The rows below fall into families. The same turns and mirrors carry the whole set onto itself and the rows of a family onto each other. For each named row, which other rows are in its family? Write them in the order they are listed.
These 32 rows form 4 families of 8 rows each.
maduv: | +0.21 | -0.78 | +1.80 | -0.06 | +0.68 | +3.42 | -0.88 | -0.07 | -2.73 | +0.88 | +0.76 | -0.95 |
rumit: | +0.48 | -2.08 | +2.17 | +2.23 | +0.15 | +4.29 | -0.83 | +0.28 | -3.13 | +0.21 | -2.05 | -0.14 |
delo: | -1.43 | +2.42 | +0.71 | +2.36 | -0.56 | +2.41 | -3.24 | +0.90 | -1.91 | +1.67 | -0.65 | +2.52 |
Fasab: | -0.44 | +0.50 | +1.08 | +1.36 | -1.69 | +2.96 | +1.16 | +0.86 | -2.05 | +1.63 | -3.66 | -0.73 |
ramo: | +1.32 | +0.24 | +1.96 | +3.04 | -1.19 | +2.20 | -3.62 | +0.76 | -0.77 | +0.91 | -0.12 | +3.50 |
foz: | -0.90 | +1.70 | +0.59 | +1.08 | +1.05 | -0.66 | -2.11 | +0.70 | -2.49 | -0.65 | -0.03 | +0.14 |
Rur: | -0.68 | +1.54 | -0.15 | +3.00 | -2.52 | +3.48 | +0.35 | +0.22 | -1.40 | +0.33 | -3.43 | +1.20 |
Vima: | -0.70 | +0.15 | +1.37 | +3.99 | -0.74 | +3.61 | -2.50 | +0.96 | -2.54 | +0.74 | -3.08 | +2.31 |
Pupu: | +1.95 | -0.81 | +2.69 | +1.24 | -0.69 | +3.08 | +1.25 | +0.19 | -0.68 | -0.54 | -0.16 | -1.43 |
seri: | +0.63 | +3.13 | +1.81 | +2.50 | -1.89 | +0.97 | -1.66 | +1.31 | +0.79 | +1.11 | +0.02 | +2.15 |
zigub: | -1.05 | +1.28 | +0.62 | +0.97 | +1.29 | -0.25 | -1.60 | +0.61 | -2.92 | -0.79 | -0.40 | -0.51 |
Neral: | -2.05 | +0.75 | +0.85 | +1.81 | +0.39 | +3.89 | -1.28 | +0.57 | -3.57 | +1.15 | -2.03 | -0.05 |
Mel: | +2.65 | -0.01 | +1.11 | +0.63 | -2.41 | +2.36 | +0.26 | -0.50 | +0.25 | +0.08 | +0.90 | +0.83 |
Nuti: | +0.84 | +0.90 | +1.68 | +0.48 | -0.28 | +1.91 | -2.86 | +0.32 | -1.09 | +1.40 | +2.19 | +1.62 |
gak: | -0.38 | +2.45 | +0.75 | +2.33 | -2.68 | +1.60 | -0.83 | +1.33 | -0.64 | +2.16 | -2.96 | +1.98 |
perut: | +1.68 | -1.26 | +1.84 | +3.40 | +0.15 | +0.07 | -2.21 | +0.63 | -1.89 | -2.11 | -1.58 | +1.42 |
lavov: | +1.26 | -0.96 | +1.70 | +3.70 | +0.06 | +0.15 | -2.27 | +0.74 | -2.03 | -2.06 | -2.11 | +1.61 |
Zozo: | -0.73 | +0.77 | +1.57 | +3.34 | -0.93 | +3.81 | +0.97 | +0.88 | -1.78 | -0.29 | -3.53 | -0.68 |
dapu: | +2.14 | +0.54 | +2.76 | +0.44 | -0.91 | +1.67 | +0.17 | +0.50 | +0.25 | +0.49 | +1.45 | -0.54 |
Losam: | -0.23 | +2.84 | +1.33 | +4.14 | -2.11 | +2.16 | -1.29 | +1.33 | +0.05 | +0.35 | -2.18 | +2.38 |
Vuko: | +2.45 | +1.21 | +2.41 | +2.05 | -1.83 | +1.45 | -1.03 | +0.59 | +1.14 | +0.08 | +1.18 | +1.62 |
letu: | +1.16 | -1.28 | +1.66 | +3.58 | +0.22 | +0.42 | -1.90 | +0.69 | -2.32 | -2.14 | -2.31 | +1.16 |
Tade: | +0.91 | -0.64 | +0.73 | +1.11 | -1.73 | +3.85 | +1.71 | -0.47 | -1.57 | -0.20 | -1.76 | -0.87 |
vifa: | -0.10 | +0.21 | +2.17 | +1.37 | -0.28 | +3.32 | +1.63 | +0.72 | -1.80 | +0.24 | -1.90 | -2.15 |
Led: | -0.67 | +1.30 | +0.76 | +0.81 | +1.23 | -0.53 | -1.81 | +0.55 | -2.56 | -0.73 | +0.15 | -0.30 |
rifed: | -1.61 | +2.79 | +1.23 | +3.35 | -1.26 | +2.65 | -0.24 | +1.50 | -1.28 | +0.88 | -3.29 | +0.55 |
Par: | -1.27 | +1.69 | +0.55 | +1.29 | +1.14 | -0.40 | -1.89 | +0.73 | -2.79 | -0.69 | -0.60 | -0.07 |
zagu: | +1.97 | +1.35 | +1.64 | +0.63 | -2.61 | +0.77 | -0.90 | +0.82 | +0.53 | +2.01 | +0.13 | +1.72 |
Raza: | +2.48 | -2.00 | +2.75 | +1.34 | -0.30 | +2.92 | -1.92 | +0.06 | -1.39 | +0.38 | +0.90 | +1.06 |
mazu: | +1.89 | -0.60 | +2.00 | -0.31 | -1.61 | +2.08 | +1.11 | +0.33 | -0.88 | +1.50 | -0.62 | -0.99 |
ref: | +1.58 | -1.53 | +1.88 | +3.27 | +0.31 | +0.33 | -1.86 | +0.56 | -2.20 | -2.16 | -1.82 | +1.00 |
dud: | +1.03 | +2.18 | +0.22 | +2.46 | -3.16 | +1.97 | -1.11 | +0.20 | +0.42 | +0.60 | -0.78 | +2.93 |

The rest of the family of zagu: Fasab, Rur, Mel, gak, Tade, mazu, dud
The rest of the family of Par: foz, zigub, perut, lavov, letu, Led, ref
The rest of the family of Neral: maduv, rumit, delo, ramo, Vima, Nuti, Raza

